rotation steps, each row followed by its count of steps:
The counts run from 0 to 752.
|  98 | 107 | 103 | 103 |  95 | 111 | 103 |  74 |  97 | 112 | 105 | 100 | 102 | 116 | 100 |  83 |  85 | 115 | 123 |  96 |  74 | 100 |  99 | 123 |  69 |  87 | 113 | 141 |  97 |  97 |  61 | 142 |  87 |  96 | 101 | 126 | 103 |  90 | 115 |  83 |  82 | 107 |  58 |  86 |  68 |  85 | 144 |  58 |  99 |  55 |  77 | 128 | 109 |  78 |  89 | 104 | 101 | -> 178
|  95 | 131 | 112 |  84 | 117 | 112 |  73 |  69 |  91 | 131 | 115 | 122 |  89 | 105 |  99 | 111 | 103 | 114 | 117 | 121 |  71 | 107 |  95 |  99 |  62 |  68 | 105 | 120 | 110 |  85 |  61 | 125 |  94 |  98 | 101 | 122 |  75 |  93 |  93 | 114 |  92 | 139 |  64 |  82 |  89 |  89 | 125 |  74 |  88 |  59 |  91 | 116 | 135 |  91 | 103 | 100 | 109 | -> 199
|  72 | 114 | 111 | 104 | 116 | 123 |  90 |  65 |  89 | 117 | 111 | 112 |  86 | 112 |  95 |  95 | 106 | 118 | 129 | 102 |  58 | 117 |  98 | 107 |  45 |  91 |  94 | 100 | 113 |  91 |  69 | 129 |  89 |  86 | 106 | 107 |  82 |  84 |  98 | 101 |  83 | 120 |  70 |  73 |  85 |  84 | 119 |  92 |  73 |  47 |  93 | 114 | 121 |  70 | 105 | 104 | 119 | -> 539
| 101 | 121 |  98 | 103 |  92 | 110 |  90 |  77 | 114 | 101 | 102 | 104 |  92 | 124 | 115 | 107 | 108 | 135 | 107 |  88 |  62 | 107 |  97 | 126 |  72 |  92 | 101 | 138 |  95 | 101 |  64 | 131 |  78 |  94 |  95 | 128 | 104 | 105 |  96 |  96 |  84 | 116 |  59 |  80 |  80 | 100 | 134 |  58 | 111 |  49 |  92 | 132 | 110 |  76 | 101 | 105 | 114 | -> 73
| 119 | 127 | 104 |  94 | 113 |  96 |  85 |  66 | 107 |  95 |  92 | 106 |  81 | 136 | 104 | 102 |  91 | 130 | 119 | 105 |  61 | 101 |  96 | 121 |  75 | 107 | 100 | 119 | 106 |  94 |  47 | 137 |  87 |  87 |  98 | 124 |  99 |  87 |  84 | 119 |  87 | 109 |  65 |  86 |  88 |  78 | 110 |  81 | 100 |  58 |  75 | 117 | 132 |  83 |  93 | 106 | 119 | -> 59
|  91 | 115 | 115 |  79 | 122 |  85 |  92 |  60 |  95 | 132 |  98 | 120 |  82 | 128 |  99 | 102 |  90 | 131 | 104 | 103 |  77 | 101 | 101 | 119 |  84 | 113 | 112 | 114 | 106 |  80 |  53 | 138 |  95 |  96 |  93 | 104 |  97 |  59 |  93 | 114 |  97 | 114 |  84 |  88 |  92 |  78 | 107 |  82 |  92 |  51 |  58 | 113 | 135 |  84 | 103 |  96 | 114 | -> 479
|  78 | 114 | 107 | 116 | 110 | 123 | 104 |  63 | 102 | 113 | 111 | 105 |  96 | 132 |  84 |  83 |  88 | 127 | 125 | 102 |  60 | 119 | 100 | 117 |  63 | 110 |  99 |  99 | 102 |  96 |  67 | 134 |  87 |  81 | 102 | 105 | 103 |  83 | 110 |  96 |  74 | 103 |  65 |  68 |  73 |  79 | 114 |  67 |  84 |  57 |  92 | 107 | 104 |  78 | 106 |  87 | 125 | -> 563
|  82 | 123 |  95 |  91 | 124 | 103 |  93 |  48 | 103 | 150 | 121 | 125 |  93 | 119 |  89 | 102 |  92 | 130 |  97 | 112 |  77 | 111 | 101 | 126 |  94 |  86 | 114 |  89 |  98 |  97 |  58 | 136 |  84 |  94 |  94 | 104 | 101 |  87 | 114 | 104 |  89 | 124 |  68 |  79 |  92 |  90 |  90 |  63 |  90 |  63 |  84 | 111 | 120 |  89 | 116 |  80 | 111 | -> 350
|  86 | 118 | 106 |  99 |  97 | 118 | 104 |  74 |  93 | 110 | 106 |  94 |  92 | 115 | 103 |  91 | 106 | 112 | 129 | 102 |  59 | 108 |  96 | 124 |  58 |  81 | 104 | 124 | 105 |  94 |  70 | 134 |  95 |  87 | 108 | 118 |  89 |  92 | 103 |  91 |  86 | 102 |  52 |  75 |  70 |  90 | 133 |  72 |  95 |  47 |  90 | 129 | 120 |  68 | 104 | 118 | 114 | -> 78
|  91 | 104 | 100 |  97 | 106 | 101 | 104 |  68 |  99 | 124 |  98 | 108 |  98 | 120 |  97 |  99 |  81 | 137 | 104 |  92 |  72 |  91 |  99 | 142 |  84 | 108 | 112 | 138 | 103 |  90 |  60 | 143 |  91 |  98 |  92 | 115 | 113 |  78 | 114 |  86 |  86 |  98 |  70 |  88 |  81 |  90 | 122 |  61 | 108 |  51 |  61 | 124 | 112 |  81 |  98 |  98 | 104 | -> 489
|  87 | 118 | 108 |  99 | 124 | 104 |  78 |  59 | 112 | 141 | 114 | 140 |  93 | 123 |  96 | 116 |  90 | 147 |  94 |  97 |  68 | 106 |  99 | 112 |  76 | 111 |  98 | 106 | 103 |  88 |  57 | 126 |  77 |  97 |  85 | 113 | 101 |  81 |  97 | 113 |  93 | 137 |  93 |  84 | 102 |  92 | 106 |  73 |  96 |  53 |  80 | 107 | 114 |  96 | 103 |  70 | 112 | -> 233
|  96 |  98 |  91 | 107 | 100 |  99 | 100 |  61 | 108 | 124 | 100 | 105 |  96 | 120 | 102 |  98 | 101 | 132 | 102 |  82 |  68 |  91 |  96 | 141 |  81 |  97 | 103 | 126 |  96 |  94 |  67 | 148 |  87 |  94 |  94 | 121 | 107 |  83 | 112 |  77 |  84 | 104 |  68 |  82 |  75 |  97 | 123 |  68 | 100 |  49 |  66 | 132 | 103 |  78 |  97 | 113 |  99 | -> 278
| 103 | 131 | 115 | 113 | 115 | 114 |  84 |  68 | 114 | 121 | 115 | 118 | 101 | 140 |  83 |  96 |  94 | 136 | 109 | 111 |  64 | 110 |  97 | 100 |  62 | 113 |  91 | 107 | 104 |  87 |  65 | 123 |  91 |  78 |  92 | 118 |  95 |  84 |  90 | 115 |  81 | 125 |  74 |  71 |  73 |  86 | 118 |  63 |  88 |  61 |  94 | 106 | 105 | 103 | 104 |  81 | 125 | -> 235
|  97 | 109 | 110 | 109 | 123 | 112 |  73 |  62 |  95 | 116 | 109 | 128 |  92 | 103 |  92 |  99 |  85 | 117 | 123 | 105 |  69 | 107 |  97 | 100 |  48 |  93 |  96 | 111 | 110 |  96 |  49 | 137 |  85 |  97 |  97 | 125 |  90 |  90 | 106 | 107 |  85 | 130 |  78 |  89 |  97 |  77 | 120 |  85 |  78 |  51 |  87 | 103 | 120 |  82 |  83 |  90 | 105 | -> 205
|  89 | 122 | 107 | 101 | 122 | 106 |  75 |  61 | 114 | 137 | 115 | 138 |  92 | 118 |  95 | 121 |  90 | 146 |  94 | 106 |  69 | 110 |  97 | 115 |  77 | 106 |  96 | 105 | 106 |  90 |  58 | 126 |  81 |  98 |  82 | 116 |  97 |  89 |  97 | 117 |  90 | 136 |  81 |  81 | 103 |  94 | 103 |  67 |  95 |  57 |  87 | 108 | 116 |  96 | 107 |  71 | 113 | -> 11
|  96 | 134 | 105 |  86 | 120 |  93 |  94 |  49 | 102 | 130 | 111 | 108 |  90 | 138 |  90 |  96 | 104 | 121 | 111 | 121 |  74 | 103 | 103 | 118 |  93 |  85 | 111 |  89 |  99 |  88 |  54 | 137 |  93 |  82 | 106 | 105 |  89 |  74 |  93 | 113 |  85 | 117 |  58 |  73 |  77 |  83 |  99 |  67 |  87 |  63 |  79 | 115 | 135 |  91 | 118 | 100 | 116 | -> 585
| 105 | 131 | 120 |  88 | 109 |  92 |  97 |  73 | 101 | 103 |  94 | 101 |  82 | 145 | 105 |  94 |  97 | 129 | 118 | 105 |  64 | 103 |  97 | 109 |  74 | 113 | 103 | 123 | 106 |  84 |  63 | 130 |  92 |  84 | 100 | 114 |  92 |  72 |  80 | 117 |  89 | 106 |  64 |  77 |  76 |  81 | 120 |  77 |  93 |  55 |  71 | 120 | 130 |  84 | 100 | 108 | 123 | -> 270
|  92 | 110 | 100 | 102 |  94 | 113 |  87 |  79 | 108 | 108 | 100 | 113 |  89 | 108 | 115 | 114 |  97 | 139 | 104 |  84 |  61 | 101 |  96 | 131 |  63 | 104 |  98 | 146 |  99 | 100 |  64 | 134 |  78 | 104 |  90 | 125 | 105 | 101 |  99 |  98 |  92 | 116 |  69 |  87 |  95 |  98 | 133 |  68 | 115 |  48 |  83 | 128 | 111 |  73 |  94 |  95 | 110 | -> 518
|  90 | 132 | 114 | 110 | 118 | 127 |  84 |  75 | 100 | 121 | 116 | 115 |  98 | 118 |  82 | 101 |  86 | 128 | 124 | 121 |  65 | 111 |  97 | 100 |  52 |  99 |  92 | 118 | 116 |  86 |  65 | 117 |  97 |  87 |  96 | 115 |  89 |  89 |  96 | 112 |  79 | 120 |  62 |  68 |  81 |  87 | 119 |  64 |  92 |  59 |  97 | 104 | 117 |  97 | 104 |  86 | 123 | -> 1
|  86 |  97 |  95 |  99 | 102 | 106 |  97 |  62 | 102 | 129 | 106 | 110 |  92 | 106 | 108 | 106 | 110 | 128 | 103 |  88 |  69 |  98 |  97 | 138 |  77 |  81 | 104 | 126 | 103 |  94 |  72 | 144 |  83 | 100 |  98 | 114 | 102 |  89 | 111 |  80 |  93 | 111 |  66 |  84 |  79 | 100 | 123 |  73 |  98 |  46 |  69 | 138 | 112 |  67 | 103 | 114 |  96 | -> 290
|  90 | 131 | 110 | 101 | 103 | 122 |  93 |  81 |  99 | 111 | 108 |  97 |  91 | 115 | 100 | 102 | 106 | 119 | 122 | 113 |  59 | 109 |  98 | 110 |  52 |  83 |  96 | 129 | 110 |  89 |  75 | 120 |  96 |  87 | 105 | 118 |  81 |  96 |  90 | 104 |  86 | 113 |  51 |  70 |  71 |  97 | 135 |  69 |  99 |  53 |  95 | 125 | 123 |  83 | 106 | 114 | 119 | -> 522
| 119 | 126 | 101 | 104 | 121 |  97 |  87 |  55 | 107 | 123 | 108 | 109 |  97 | 139 |  79 |  96 |  93 | 131 | 112 | 118 |  71 |  91 |  94 | 119 |  78 |  92 | 100 | 109 | 109 |  87 |  52 | 141 | 103 |  83 |  97 | 124 |  95 |  79 | 100 | 102 |  80 | 109 |  57 |  78 |  67 |  85 | 108 |  68 |  91 |  63 |  72 | 115 | 123 | 104 |  99 | 113 | 109 | -> 486
|  90 | 133 | 120 |  92 | 119 | 106 |  99 |  64 |  94 | 132 | 112 | 109 | 101 | 137 |  79 |  83 |  86 | 118 | 120 | 122 |  74 | 104 | 102 | 105 |  73 | 101 | 111 | 108 | 104 |  77 |  61 | 127 | 103 |  82 | 103 | 103 |  94 |  68 |  98 | 105 |  80 | 111 |  65 |  67 |  70 |  80 | 117 |  63 |  85 |  66 |  77 | 108 | 124 |  98 | 108 |  92 | 120 | -> 685
| 100 | 130 | 124 |  96 | 107 |  93 |  97 |  69 | 115 | 120 | 105 | 104 |  92 | 150 |  98 |  93 | 116 | 134 | 104 |  97 |  65 |  99 |  98 | 108 |  80 | 108 | 101 | 109 |  93 |  78 |  76 | 130 |  91 |  75 |  99 | 117 |  92 |  74 |  77 | 106 |  88 | 117 |  70 |  70 |  63 |  95 | 125 |  71 |  91 |  55 |  72 | 125 | 112 |  95 | 110 | 107 | 119 | -> 259
|  73 | 119 | 107 | 102 | 120 | 123 |  90 |  64 |  86 | 114 | 111 | 114 |  87 | 112 |  89 |  93 |  84 | 120 | 132 | 112 |  62 | 124 |  99 | 109 |  50 | 100 | 100 | 100 | 111 |  98 |  57 | 128 |  89 |  88 | 102 | 103 |  93 |  87 | 106 | 110 |  81 | 111 |  69 |  76 |  92 |  74 | 112 |  81 |  82 |  52 |  97 | 101 | 127 |  72 | 101 |  85 | 124 | -> 328
|  72 | 113 | 107 |  96 |  98 | 115 |  87 |  68 | 110 | 123 | 115 | 121 |  90 | 104 | 122 | 109 | 118 | 133 |  97 |  81 |  62 | 119 | 101 | 120 |  67 |  89 | 101 | 118 |  89 |  98 |  75 | 128 |  65 |  98 |  97 | 116 |  98 | 103 |  95 | 103 |  95 | 139 |  76 |  81 |  92 | 105 | 130 |  66 |  98 |  46 |  98 | 131 | 106 |  68 | 109 |  86 | 110 | -> 97
|  98 | 107 | 105 | 111 |  96 | 115 |  91 |  72 | 109 |  98 | 100 | 108 |  90 | 120 | 114 | 101 | 106 | 135 | 112 |  81 |  58 | 104 |  94 | 123 |  53 | 104 |  94 | 136 |  99 |  99 |  68 | 138 |  77 |  93 |  96 | 129 | 101 |  97 |  96 |  92 |  85 | 118 |  70 |  83 |  82 |  92 | 135 |  73 | 101 |  44 |  83 | 128 | 104 |  73 |  89 | 105 | 110 | -> 517
|  88 | 124 | 107 | 100 | 102 | 100 | 104 |  64 | 120 | 136 | 115 | 107 | 102 | 137 |  96 |  98 | 114 | 140 |  90 |  93 |  70 |  99 | 104 | 129 |  91 |  97 | 103 | 112 |  93 |  86 |  81 | 134 |  88 |  79 |  97 | 111 | 102 |  82 |  99 |  88 |  87 | 116 |  65 |  66 |  66 | 106 | 120 |  58 | 101 |  56 |  75 | 130 | 101 |  92 | 117 | 101 | 112 | -> 38
|  79 | 130 | 111 |  90 | 122 | 108 |  79 |  61 | 102 | 132 | 117 | 128 |  82 | 119 | 106 | 111 | 104 | 129 | 108 | 109 |  65 | 122 | 102 | 109 |  73 |  93 | 105 |  93 | 101 |  93 |  59 | 122 |  77 |  90 |  98 | 105 |  88 |  91 |  87 | 127 |  92 | 137 |  78 |  78 | 103 |  91 | 101 |  77 |  86 |  53 |  95 | 111 | 127 |  78 | 113 |  77 | 121 | -> 333
|  52 | 106 | 112 |  98 | 107 | 119 | 105 |  69 | 100 | 130 | 112 | 117 |  91 | 111 | 110 | 102 | 102 | 133 | 105 |  82 |  63 | 117 | 100 | 126 |  68 | 108 | 108 | 116 |  98 |  89 |  78 | 125 |  75 |  96 |  98 |  96 | 104 |  84 | 103 |  96 |  91 | 120 |  83 |  77 |  93 |  95 | 119 |  74 |  94 |  44 |  87 | 118 | 107 |  63 | 112 |  77 | 121 | -> 553
|  86 | 131 | 102 |  78 | 118 |  91 |  97 |  54 | 103 | 144 | 113 | 115 |  86 | 131 |  98 | 104 |  98 | 127 |  99 | 115 |  75 | 105 | 103 | 125 | 102 |  89 | 117 |  99 |  96 |  88 |  59 | 132 |  89 |  89 |  95 | 103 |  99 |  81 | 100 | 111 |  97 | 119 |  61 |  78 |  90 |  90 |  96 |  63 |  99 |  62 |  76 | 116 | 133 |  87 | 122 |  91 | 115 | -> 584
